A = ((133, 135, 127, 134, 113, 149, 129, 134, 137, 125, 112, 137), (134, 126, 127, 124, 122, 125, 125, 121, 127, 129, 128, 134), (116, 124, 128, 141, 108, 122, 133, 129, 123, 129, 128, 117), (135, 126, 127, 123, 124, 125, 125, 121, 126, 129, 127, 134), (126, 126, 132, 121, 120, 131, 128, 128, 128, 136, 122, 125), (132, 137, 133, 123, 110, 127, 139, 135, 140, 124, 142, 135), (145, 129, 126, 121, 133, 121, 122, 126, 126, 128, 133, 130), (116, 122, 126, 131, 120, 126, 135, 129, 125, 130, 129, 127), (124, 135, 129, 124, 123, 119, 134, 126, 128, 123, 136, 142), (133, 128, 126, 124, 122, 127, 124, 121, 128, 129, 128, 134), (128, 125, 132, 136, 124, 128, 130, 132, 124, 138, 126, 135), (135, 142, 119, 132, 121, 120, 134, 140, 128, 127, 131, 136), (131, 128, 129, 125, 123, 124, 128, 138, 141, 127, 125, 144), (133, 128, 124, 126, 124, 126, 122, 121, 129, 129, 128, 132), (132, 127, 125, 124, 124, 125, 124, 121, 127, 128, 125, 132))
Indices start at 0.
(0, 0) = 133
(2, 10) = 128
(10, 4) = 124
(1, 5) = 125
(5, 8) = 140
(7, 10) = 129
(0, 4) = 113
(0, 9) = 125
(11, 6) = 134
(3, 3) = 123
(14, 1) = 127
(5, 4) = 110
(0, 1) = 135
(13, 3) = 126
(12, 8) = 141
(6, 8) = 126
(4, 1) = 126
(12, 6) = 128
(6, 5) = 121
(3, 9) = 129
(5, 0) = 132
(3, 8) = 126
(2, 11) = 117
(11, 7) = 140
(5, 2) = 133
(8, 2) = 129
(0, 6) = 129
(11, 11) = 136
(0, 10) = 112
(0, 2) = 127
(10, 11) = 135
(6, 10) = 133
(2, 6) = 133
(3, 4) = 124
(2, 9) = 129
(1, 6) = 125

arr =
[[130 149 120 153 150 110]
 [117 125 147 125 104 135]
 [135 140 132 144 146 118]
 [141 138  99 150 135 111]]
arr[0,0] = 130
arr[2,4] = 146
arr[1] = [117, 125, 147, 125, 104, 135]
arr[:, 2] = [120, 147, 132, 99]
arr[3,0] = 141
arr[1,0] = 117
arr[3,2] = 99
arr[1,4] = 104
arr[:, 3] = [153, 125, 144, 150]
arr[:, 1] = [149, 125, 140, 138]
arr[2,3] = 144

grid =
[[121 137 139 122 143]
 [117 112 124 118 131]
 [127 131 134 117 147]
 [126 133 135 118 147]
 [108 118 130 123 125]
 [107 127 135 126 127]
 [113 137 140 125 136]
 [107 121 131 124 125]]
grid[0, 0] => 121
grid[4, 0] => 108
grid[2, 4] => 147
grid[6, 3] => 125
grid[7, 0] => 107
grid[5, 3] => 126
grid[:, 4] => [143, 131, 147, 147, 125, 127, 136, 125]
grid[5, 2] => 135
grid[2] => [127, 131, 134, 117, 147]
grid[3, 4] => 147
grid[1, 1] => 112
grid[0, 2] => 139
grid[:, 3] => [122, 118, 117, 118, 123, 126, 125, 124]
grid[2, 0] => 127

W = [[131, 129, 117, 134, 118, 129, 132, 118, 131, 132, 119, 126, 133], [139, 120, 115, 133, 118, 135, 123, 116, 128, 139, 114, 127, 139], [132, 133, 132, 132, 133, 125, 138, 133, 124, 133, 132, 125, 132], [142, 109, 109, 135, 117, 141, 114, 113, 143, 142, 109, 121, 146], [107, 141, 147, 109, 146, 119, 132, 144, 124, 107, 149, 137, 107], [142, 123, 140, 142, 138, 124, 127, 144, 133, 141, 136, 115, 140]]
W[0, -13] = 131
W[-1] = [142, 123, 140, 142, 138, 124, 127, 144, 133, 141, 136, 115, 140]
W[1, 8] = 128
W[-6, 3] = 134
W[-6, -5] = 131
W[4, -3] = 149
W[4, 3] = 109
W[3] = [142, 109, 109, 135, 117, 141, 114, 113, 143, 142, 109, 121, 146]
W[-5, -3] = 114
W[4, -9] = 146
W[-4, 9] = 133
W[-6, 4] = 118
W[-4, -3] = 132
W[4, 0] = 107
W[2, 8] = 124
W[2, -10] = 132
W[-4, 1] = 133
W[:, 5] = [129, 135, 125, 141, 119, 124]
W[4, 9] = 107
W[0, -11] = 117
W[-6] = [131, 129, 117, 134, 118, 129, 132, 118, 131, 132, 119, 126, 133]
W[-4, -8] = 125
W[-2, -7] = 132
W[:, 1] = [129, 120, 133, 109, 141, 123]
W[3, -11] = 109
W[-3, -5] = 143
W[4, -5] = 124
W[-1, 5] = 124
W[-5, 5] = 135
W[:, 4] = [118, 118, 133, 117, 146, 138]
W[:, 10] = [119, 114, 132, 109, 149, 136]
W[1, -4] = 139
W[5, -4] = 141
